One vector is turned by the same rotation once a step. Each row is the vector after some number of steps, and that number follows the row.
The counts run from 0 to 536.
[  0.8 -14.1  28.7 -11.2   8.9  -5.5 -10.1   4.3  10.3  15.9  17.7  43.4
 -19.5   5.7 -27.3   4.6  18.0 -10.7 -37.9  21.3   0.3  -7.9  -0.1  -9.8
  -1.3  54.3  20.7  18.0 -21.0 -13.9 -21.5   2.8 -39.8 -13.4  -7.7  -4.1
 -10.2  -0.8  -5.6]
81
[ 11.6 -21.9  29.8 -11.8  13.3 -10.6  -3.9   2.2  17.5  21.0   9.7  32.9
 -21.1  -5.1 -26.4   0.2   5.6 -17.2 -31.1  30.2  14.5 -20.9   6.6   2.5
 -13.8  43.6  28.0  27.5   7.5 -36.6 -13.7   8.3 -31.3 -11.9  -0.3   0.8
  -3.9  -2.9  -7.3]
56
[  8.9 -28.9  33.0 -14.0   6.9  -6.2  -5.9   7.9  14.9  27.0   2.2  26.8
 -22.4  -6.1 -24.0  -0.8  13.9 -18.1 -22.0  24.3  12.2 -28.8   7.4   9.3
 -12.1  39.4  25.6  23.4  22.0 -34.4 -16.8  15.4 -28.6  -4.1   5.0  -2.5
  -5.0  -1.1  -8.2]
44
[ -1.7 -27.2  34.8  -0.6  -1.6  -5.6 -14.7  12.1  10.9  32.3   1.1  40.4
 -16.1  -0.5 -13.9  -5.0  25.6 -11.5  -8.1  17.5   1.5 -27.6   6.0   2.2
   4.1  43.2  24.4  10.0  20.0 -20.2 -35.2  32.2 -25.0   3.7   1.9 -16.0
 -15.1   1.0 -12.7]
20
[-16.2 -15.5  13.7   9.6 -23.4  -7.7 -18.8   3.2  17.4  20.9  11.8  43.6
   3.7  -9.3 -14.9  -0.8  12.9   8.3 -20.9  16.2  -0.7 -14.4 -16.9   4.1
  -6.9  49.4  10.2  18.8 -17.5 -29.7 -38.2  31.4 -21.1  -2.4 -10.7  -9.6
 -18.4   8.9  20.1]
0
[ -2.4 -31.0  19.8 -20.2   2.6  -6.6   0.1  12.2   6.5  28.6  12.6  35.9
  -6.8 -15.4 -31.1   5.6   1.2  -3.4 -28.2  33.1  -8.8 -14.6 -15.8   6.8
 -11.1  42.7   6.5  37.3   2.2 -18.6 -27.7  15.3 -24.2   0.1 -19.8  -2.4
 -11.5   8.3   1.6]
475
[  0.8 -25.9  19.1   0.4  -4.8 -20.8  -0.3  13.7   9.9  18.9  16.1  44.4
 -23.0 -13.9 -22.7  -4.7  24.1 -11.7 -10.7  35.6   6.4 -24.8  -1.4  14.1
  -9.7  35.4  13.1  25.9   7.4 -18.5 -37.4  31.5   0.2   4.4 -21.0 -10.6
  -3.4  -4.0  -6.7]
324
[  8.3 -28.9  30.9 -11.8   1.8  -5.2  -1.1   7.0  15.2  34.4  -0.2  43.6
  -8.7  -7.2 -25.2   2.7  23.8  -5.7 -22.9  12.8  -5.2 -22.9  -7.7   8.0
 -21.8  44.6  18.9  19.2   1.0  -4.2 -29.2  14.6 -28.7  10.4  -0.1  -4.6
 -26.9   8.0 -16.0]
297
[ 13.6   7.5  17.1  -4.8   0.5  -1.7 -25.4   0.3  22.9  30.5  13.1  42.2
  -8.2 -11.0 -17.6  30.5  19.6 -11.4 -15.4   9.6  -1.9 -18.9   3.7   8.2
  -5.8  56.3   7.9  25.7   1.8 -27.2 -24.3   7.1 -22.7 -14.9  -6.8  -3.5
 -16.1  17.9  20.4]
380
[ 14.9 -24.2  32.4 -15.7   2.6  -1.4  -6.3   8.7  25.2  23.1   7.5  32.8
 -21.0   5.0 -33.5  16.3  31.1  -6.0 -20.9  -1.1   3.4 -26.9   1.2   3.9
  -5.9  50.9  17.0  12.0  -6.1 -15.5 -18.8   4.7 -39.8  -2.4  -9.0   5.4
  -8.0   9.7   2.7]
206
[ -2.3 -14.7  13.7  -8.5 -11.8  -1.5  -9.8  10.4  12.9  34.8   0.1  48.5
   4.7 -20.1 -25.3  14.1  22.8  -2.5 -10.9  17.1 -11.0 -21.5 -11.6  17.4
 -13.8  47.1   2.7  17.9   2.3 -13.8 -32.8  25.5  -2.0  -0.6  -9.3  -9.0
 -36.6  18.8   5.5]
288
[ -0.1  -8.4  27.9   2.0   4.3  -7.1 -17.3  -0.1   3.5  28.1  19.6  30.8
 -24.7  -3.3 -10.6  -0.2  15.7 -26.4 -22.0  42.6  14.0 -13.2  14.9  -0.6
  -6.5  45.0  21.4  24.2  11.0 -23.4 -41.8  19.1 -24.7  -2.7  -4.3 -15.8
   1.4   1.5  -8.6]
246
[ -2.4 -14.1  23.9   5.3 -17.0   5.5 -23.2   1.5  22.1  22.0  10.6  22.6
 -13.6   2.2 -17.7   8.7  24.8 -12.3 -21.5   8.7  17.8 -18.7   2.5   5.5
  -4.1  54.4  18.4   5.1   4.8 -45.0 -23.4  25.6 -30.1  -9.3   8.3  -8.3
  -8.6  10.8  19.0]
531
[-12.1 -39.2  21.9  -3.3 -27.5  -1.1  -3.8  14.4  16.1  29.2   3.8  29.3
  -1.7  -8.2 -30.8  -3.6  26.0   1.9 -16.6  13.8   6.8 -23.6 -19.1  16.4
 -12.9  47.8   7.5   7.3   3.8 -25.7 -29.8  37.2  -9.5   5.7  -8.2  -8.5
 -20.7  14.7  10.5]
24
[ 20.3  -1.7  28.0   0.7   6.7  -8.3 -10.9   1.7  16.4  22.2  21.2  33.0
 -32.5  -2.9 -20.3  11.5  32.7 -24.4 -17.6  25.4  16.9 -21.6  14.1   2.2
 -15.9  49.2  20.3  19.6   2.3 -15.7 -34.5   8.6 -22.9  -1.6  -9.3  -7.7
   6.2   5.1  -6.3]
232
[ -2.5  -5.8   7.4  -8.4  -3.0 -13.1 -15.1   9.2  13.7  10.9  23.4  52.3
  -7.1 -18.9 -25.6  12.1   8.6  -3.3 -21.7  29.8   2.0 -12.7  -3.4   8.5
   3.3  46.2   5.2  30.6 -10.8 -33.1 -25.5  18.9  -6.4 -21.8 -22.2  -6.8
  -9.3   2.0  21.3]
76
[  3.1 -26.3  33.2 -20.5   5.2  -0.1  -2.3  13.8  11.1  29.7   7.2  44.1
 -16.9   0.3 -33.2   8.3  30.5  -7.9 -22.5  12.2  -9.1 -22.5  -1.7   1.1
  -0.9  48.5  14.5  13.2  -3.4   0.6 -27.7  12.7 -27.1   1.7 -13.4  -8.1
 -23.2   3.1 -14.7]
196
[ -4.5   1.9  11.5  -4.8 -11.3  -1.2 -22.7   5.8  20.7  28.8   5.7  50.8
   2.9 -14.1 -20.6  19.3  21.0  -5.7 -10.1   8.9  -0.6 -18.7  -3.6  12.0
  -2.7  57.2   7.1  14.1   2.0 -32.5 -22.7  21.4  -9.7 -19.2   0.9 -11.3
 -32.1  14.7  17.7]
278
[-18.1 -20.7  15.1  -8.9 -18.5   1.5 -10.1  10.8   9.1  14.6  25.8  25.1
  -9.0  -7.0 -40.9  11.9  17.0  -9.7 -32.3  28.8  13.2  -7.0  -9.9  10.4
  -0.4  56.2   3.3  11.9  -9.2 -32.0 -18.1  21.9 -11.1 -14.2 -17.9  -6.8
 -10.3  10.5  21.5]
352
[  8.6   7.5  12.7  -9.5  -3.5   1.9 -20.3   4.5  21.6  29.0  12.9  42.3
  -4.1 -15.6 -22.1  29.2  21.6  -5.3 -16.4   9.9  -2.1 -15.5  -0.2  11.9
  -9.9  57.0   3.1  22.9  -2.4 -23.4 -26.7   7.3 -15.4 -12.8 -10.2  -6.2
 -21.1  21.7  24.3]
379
[ 21.9   3.8  20.9 -11.0  16.5 -11.4 -16.4   2.1  23.0  19.3  14.1  53.0
 -20.1  -9.5 -17.9  21.7  17.2  -8.4 -17.8  15.9   0.6 -26.2   9.2   4.0
  -6.1  45.8  20.1  29.2  -4.6 -23.3 -22.3   1.8 -29.2 -13.1 -12.5   1.4
  -8.1   1.1   4.4]
482
[-12.8 -17.0  29.8  -9.6   3.0   6.4 -19.5   1.5   6.3  32.7   3.5  33.9
  -6.8   2.4 -15.9  -1.2   9.4 -12.5 -31.8  25.3  -1.6  -8.8  -0.4  -7.2
  -0.8  49.7  20.6  17.1   9.4 -21.2 -28.8  17.6 -37.1  -7.6  11.3 -16.2
 -21.5   2.3  -7.6]
271
[ -8.8 -18.8  30.5  -0.7  -8.4   4.5  -8.6   7.4   6.3  33.1  12.4  25.0
 -19.0   7.6 -21.9  -2.4  36.3 -17.4 -22.4  21.4  10.5 -10.8   1.3  -2.0
  -8.5  51.8  15.2   3.3   0.5  -4.7 -39.0  23.9 -27.5   9.4  -4.1 -16.5
  -8.6  12.3  -9.1]
523
[ -1.0 -22.8  17.1  -2.5 -23.4  -1.7  -7.4   6.3  25.3  24.8   6.8  33.2
  -2.3  -8.6 -32.1   9.0  35.5  -2.5 -11.6   2.9  13.2 -26.4  -9.4  17.8
 -15.4  53.9   8.2   1.2  -4.4 -30.3 -20.1  29.1  -4.4  -3.9  -5.6  -3.2
 -22.9  16.6  12.1]
26
[ -5.1 -26.4  19.3   0.8 -24.1   2.5 -10.1   6.7  15.8  34.5   9.4  17.7
  -4.2  -9.3 -22.3   5.4  19.1  -2.4 -15.4  21.0   9.7 -20.2 -18.5  16.1
 -21.2  49.5   7.2  20.8   4.2 -28.3 -37.8  30.2 -18.3   9.5 -12.1  -4.5
  -8.0  23.3  21.1]
125
[ -1.0 -21.9  28.5  -0.3   0.3  -9.7  -8.0   0.8  13.0  32.2   8.5  29.2
 -16.5 -10.0 -13.7  -8.4   9.7 -17.2 -27.2  38.6  13.1 -16.6  -0.3   3.0
 -24.3  40.1  22.5  27.2  15.4 -30.3 -34.8  24.3 -24.5   3.3   6.5 -10.7
  -7.3   1.2 -12.6]
146
[ 10.4 -21.9  29.0  -6.0   4.5 -16.5   2.5  11.7  14.2  20.3  14.5  44.7
 -28.6  -9.0 -24.6  -0.1  31.8 -15.0 -17.1  27.4   9.0 -26.5   6.6   6.0
 -15.3  38.6  22.5  18.4   1.2  -6.3 -33.6  19.7 -11.6   6.4 -14.2  -7.9
  -5.3  -3.3 -19.7]
322
[  6.3  -4.2  28.3 -14.7  15.5   6.0 -25.8   4.4   9.9  33.8  10.1  39.6
 -17.7  -2.2 -17.5  21.5  14.7 -18.8 -21.1  18.4  -0.5 -15.0  10.2   0.2
   5.9  55.6  16.0  23.0  14.5 -22.0 -23.7   5.8 -36.1 -14.7  -1.9 -11.3
 -10.5   7.9   5.9]
370
[ 16.9  -3.1  21.5 -18.9  12.2  -3.2 -10.3   2.6  22.6  22.1  11.4  42.8
 -16.3 -11.8 -33.4  26.1  22.2 -14.4 -23.0  11.5   5.0 -20.6   6.8   9.2
 -12.0  52.3  12.1  18.2  -1.3 -26.9  -9.3  -1.0 -18.1 -21.1  -4.9   1.3
 -17.1   7.2   3.4]
469
[ -2.3  -3.9  20.2   9.0 -18.5  -0.2 -27.5   3.1  22.0  14.2  17.3  35.8
 -12.6   2.6 -10.7  10.5  27.0  -9.2 -13.0  10.7  14.9 -21.4   3.7   4.2
   7.0  53.1  17.0  10.9  -2.2 -38.6 -32.2  27.5 -25.3 -13.3  -6.9  -9.5
  -1.4   7.5  22.5]
518
[  9.3 -16.7  27.3 -21.8  15.1  -5.0 -10.8  12.5   9.8  30.4   5.0  40.5
 -20.1  -9.7 -32.6  15.7  21.1 -23.6 -19.2  23.0   2.6 -22.5  11.6   6.2
  -3.4  44.3  16.6  17.5  21.2 -18.4 -15.2   9.5 -19.1 -12.8   1.5 -10.5
 -18.8   1.6 -13.7]
459
